One turn sends every row of this set to another row. A few are shown first. Where does it send the rows asked after them?
Q_748: [ -4.7  -0.5  -2.5 -24.7  15.8  12.1  -7.2   5.8   0.4  -0.2 -15.2  14.8
 -11.3 -13.8  -0.6  -8.6]
Q_959: [ -4.5   0.9  -0.5  10.6   2.2   9.8  -0.9  26.7   5.9   3.7 -24.0   7.2
  -0.7 -20.2   1.1  -8.2]
Q_907: [ -1.2   4.0  -9.1   3.7  12.1  17.8  -3.8   4.2  -0.7  -3.4  -5.3  21.1
 -14.4  21.6  -5.9  -8.8]
Q_6: [-15.9 -10.0   7.5  -8.4   9.7  -2.7  -2.6   3.9  -1.9  17.6  -2.2   6.2
 -20.3  -5.0  -3.1  -8.9]
Q_791: [  1.6   2.2   9.0   7.6 -12.6   9.5  -8.7   7.9  10.4  11.3  -9.5  10.0
 -12.6 -12.6  -1.8  -7.7]
Q_642: [-11.9  -1.2   3.5   2.4   6.5  17.2  -0.1  -1.7  15.3  14.9 -12.1  10.1
   6.4   4.2 -18.6   7.6]
Q_799: [ -9.8  -3.9  -2.9   7.0  25.3   8.7  -5.6   0.6  16.9   1.5 -19.5  -2.7
   2.0  -0.5   1.4 -26.8]
Q_684: [ -3.8   3.0  -5.2  -3.2  26.8   6.4  -4.7   9.7  12.9  17.3 -11.8  17.7
 -13.9  19.6  11.3 -10.3]
Q_288: [-12.9   7.7   2.8  12.9  13.4   1.9   4.5   9.7 -10.3   2.1   0.0  14.1
  -0.3   5.4 -17.7  -1.8]
Q_856: [ -3.5   4.1   9.5   0.5  27.1   0.6  15.8   4.5  -2.7  -4.8 -23.7   1.5
 -13.6   4.6   5.1  -7.4]
Q_842: [ -9.1  -3.5   7.7  -8.9   5.8  11.1 -22.8   9.9  10.9  20.1 -15.0   6.7
  -4.0  12.6  -7.5  -1.9]
Q_980: [ -1.3  19.8  -2.3  -5.5  21.7  11.1  -9.3  17.5  -9.1   4.7 -19.8  15.9
   0.6  -6.4   4.4 -15.6]
Q_247: [  9.5   3.8  -0.9   5.6  18.9  10.4  -3.2  -2.0   5.3  24.5 -35.7  11.8
  -4.2   2.4  -7.1 -12.7]
Q_9: [ 17.6   2.3   8.7   9.1  17.9  -3.0 -15.5   9.5   8.1  -3.5 -17.8   7.2
   1.5   2.2   3.0  -5.6]
Q_807: [-10.9   7.8  -0.1  17.2  17.8  -0.1   3.6   1.0  15.4  -0.1 -20.7   3.3
 -19.3   6.1 -21.0  -1.7]
Q_196: [ -2.2   0.0  -2.4  12.3  18.2  17.9  -3.9  14.5  16.2   1.2  -8.6  -7.1
 -17.3 -11.5 -19.6  -1.4]
Q_205: [  4.8   6.8   9.4  -3.4  18.2  14.5  22.9  20.1  15.8   1.2 -18.4  14.8
 -12.0   1.0  -5.6 -11.7]
Q_875: [ -1.3   2.8   1.3   3.8  21.4   8.3   6.1  32.8   7.3  23.4  -5.1  12.7
 -11.1  -8.9 -11.5  -6.2]

Q_875 goes to Q_6
Q_799 goes to Q_9
Q_205 goes to Q_748
Now find these:
Q_791 goes to Q_642
Q_856 goes to Q_980
Q_959 goes to Q_842

